One turn moves each row of this set onto another row. After a few examples, where does it send each row asked below?
Z_281: [ -7  -1 -39   0  12 -29  -5 -29   7  15  11  23 -14  -8  18  27 -18  -2
 -16 -27   1  20  -7   6   9  -1  -3  14 -27  21  20 -22 -20  22 -13  -7
  33   4  -8  10  18  10 -12 -11  13 -26  -5 -15   3  24   0  17 -28 -18
   7 -35  -7  -7  23 -24  16 -17   1  -9]
Z_816: [ -6 -27 -31   6 -10 -21  -5  10   4 -23   4  32  -6  11  21  18  10  29
  -2 -14   9 -12   7   9  -1 -11  12   3   8 -20  34  -8  -3  28 -20  -5
  40 -12   0  15   8  -5 -20 -15 -31 -28 -11 -20  -4  31  -3  -7 -23 -16
   4 -33 -12 -13 -11 -18  -1  12 -18  16]
Z_546: [ -9  14 -43  19  18 -22  13   1   8 -17  38  10   6   4   3  13  -9  26
  -4 -25   8   2  -8  21   0 -27   0  22  -3  13  24 -12 -10  38  12 -13
  15  24 -12  18   2 -19 -12   2   7 -30   2   0   5  -2  28  26   7 -31
  13 -13  -3  -5 -24 -15   1  28   6  -8]
Z_139: [-18  15 -45   7   4  -4  19   1   8 -16  11   6  22  27   6   5   4  20
  -3 -23 -18   3  17   9 -11   1   7   7  24 -11  24  -9   5  30 -15   9
  37   5  -4  27  10 -34 -13 -13 -17  -5  16  12   8  26   0 -13   5 -47
  10  -1 -12  -6  -4 -13  10 -26  -3  23]
Z_412: [  0  12 -26   1  33 -18   2  10  32 -10  21  -5   9  20 -11   5 -10  30
  17 -20   7   7   6  26  17   0 -12  15  13  16  38 -19 -25  21   4   3
  26  29  19  -5  26 -12 -12 -24  -5 -19  12  -1  -4   5  -2  10 -44 -35
 -13 -36  -5   4  15  -1  25   6  26  10]
Z_599: [-20  -7 -26   9  16   7  10   4  14  -9  14   7  23  20  34   8 -11  29
   5  -4   7   8  42  14 -11   7   3  37  22 -15  14  13 -23  10  15 -12
  24  35 -13   8  22  16  11 -38  -7 -30  17  24 -12  23  -6 -11  -5  -6
  -1  13  -2 -16  12  -7  34   5  -9  25]
Z_747: [ -6   9 -38   1   7   9 -26  25   7   6  14  29  23  11  19  10   2  11
   5 -16  -5  33  17   7  15  18   0   7   6  -5  57 -14 -12  27   1  11
  -1 -13 -14  12  13   0   0   0  -5 -16  12  -4 -17  27  -9   4 -30  -2
  -9   0 -41  -1   9 -13  32 -25   7  12]
Z_24: [-11  24 -26  -9  21 -10  -6   5 -10 -15  13  41   5  17   9  31 -18  29
  -5 -36 -18  14  38  29   4  25  15   4  11  -3  24  10 -11  -4   7   5
   9  18 -44  29  24  15  15  -3   2 -23  16  -9   3   5  -6 -10   0 -15
  -6  -3 -14  -3 -18  -1  -3   3 -26 -12]
Z_843: [ 11  39 -28   8  11   6  34  34  13  11  -1  20  16   8  46  27  -8  21
 -28 -21  13   9  27  -8 -14 -15   6   3 -14 -11  14   3 -25  27  11  21
  24 -10 -16  14  31   0  -8 -16 -16 -10  10  -3  23  22  11  -2 -22 -13
   5  -9 -20  14  -1 -11  20   4  27  -3]
Z_954: [-28  10 -23  -2  17 -25 -13 -24   7  12  11   2  12  -3  32  30   0  41
   2  -4  13  10   9 -16 -14  12  17  -1  -4  -9  15 -20  -6  17  12  -6
 -20   1 -16  -1  25  24 -18 -12  -1 -21   8  11 -14   3  -5  -3  21  -2
   5   6 -20 -10  -5 -24  30  15 -12   6]
Z_101: [-34  27 -43   4  15 -48   8 -10  15 -38   3  -2  -6  12  31  26  -7  14
  19 -18 -19  -8  17  12  21  15  -6   4  36  -5  -2  -1 -21  20  16  29
   6  27 -14   7  33 -13 -12  -7  -6  -8  17 -10  10  13  -8   9 -18 -32
  19 -10  -7   8   3  -9  12 -17   6  -8]
Z_55: [ -8  33 -33  -1  12   8 -45   7  14 -32   3  11 -15  23  22  20  19  15
   9 -19   1  26  10  19 -21  -1  12   8  23 -14  38  -9 -19  24   6   4
  19 -11  -7  11   5  24  -1 -14 -18 -14  18   1   0   2  -6  -1   3   9
  18  -2   8  -1 -11 -12  -1  23  12  15]
Z_633: [ -4   7 -29  -7  19 -32 -10 -17   9 -16  -6  10  -9  -9  32  31  -2  20
  28 -11  -7  -7   2   9   0  18  -9   8  19 -12  27  -8 -13  11  -1  10
  15  -7 -36   6  34  -8 -23  -4 -21 -25  18 -19  15  31  14   0 -38  -5
  28  -5 -22 -23   4 -38  21  39 -16  -7]
Z_336: [  0  16 -23  39   3 -25  -5  -2  -1   3  -7  -3   2   2  12   1 -49  22
  19 -20  10  15   8  37  -5   4   6  13  17  -1  11   3 -19  37 -12   3
  22   9  -9  17  12  -5 -11  -2   9 -22   9  -5  18  12  11  -4 -36   7
   2 -17  26   6  22 -23   6  14  -5 -10]
Z_697: [  9  23   5   0  -4 -16   0   9  33   1 -12  15  19  16  46   8  -9  26
 -10 -35  13  10  16  -7   5   5 -10   6 -17  -2   1 -11 -17  23  15  14
  30   8 -23  16  26   0  12  -4 -30 -17  12 -20  10 -14  18  -9 -23 -33
  18   7 -23  18  -3 -17  30  32  17   1]
Z_414: [  4  -2 -30 -16 -21 -21   3  11  23   5   6  18 -33  14   9  23 -14  16
  -2 -11  24   6  -2  14 -21 -10   9   1 -25 -23   5   2 -18   4   6  11
  17  24  10   1  23  14  -6 -26   9 -17  17  14  -5  18   2  -9 -22 -30
  13  18 -31  22   9 -17  11  17 -12 -11]
Z_639: [-20   8 -19  -7  19  -9  22  12  24  16  35  23 -14  17  40   7 -21  14
   6 -12  14 -18  25  27  11  -8   4  22 -11  -5   9 -25  -8  28 -23   4
   0   6  -7  21  24   1   1  17 -27 -13   2   5 -21  11  14  -3 -14  -6
 -16 -33  -3  -9   4  -4  22  24   0   0]
Z_269: [  6  14 -25  18  -9 -25   7  11  28 -10  24  -7 -12   6  16   6  -6  32
  -9  -3 -13  -3  -9   7  10  15  19  -3 -18  -9  23   7 -35   3  -1  36
  25  20  -1  -7  12  13   3 -28  -5 -23  11  21   0  17  -7  -9  -5 -19
   6  17 -23   7  15   9  27  20  16 -20]
Z_205: [ -8   0 -44 -28  19 -14 -18 -17  14 -14  -7  29  11  -8   8  43   3  16
   4 -28   1  35  37 -13   4  19  -2  19   9  -1  43  -3 -16 -14  24   7
  33  20 -12  -4  30  -9   9  -6 -14 -10  -2  12  10 -10  10  14 -18 -20
  19  -3   0   3   6 -12  27  10   5  10]
Z_267: [-27  24 -26   6  12  -2  -7 -41  10   2   6  20   4   4  38  23 -10  12
  12 -17  -7   0  14  -3   1 -14  -5   5   0 -15 -18 -12 -18  23   2   0
  21  32   2  13  23 -18  -4 -13 -11 -19   6  -1   7  17  -7   1 -14 -14
 -21 -12  25  -3  12   2  11  34  42  -9]

Z_205 -> Z_281
Z_414 -> Z_843
Z_633 -> Z_816
Where do these go?
Z_639 -> Z_599
Z_546 -> Z_24

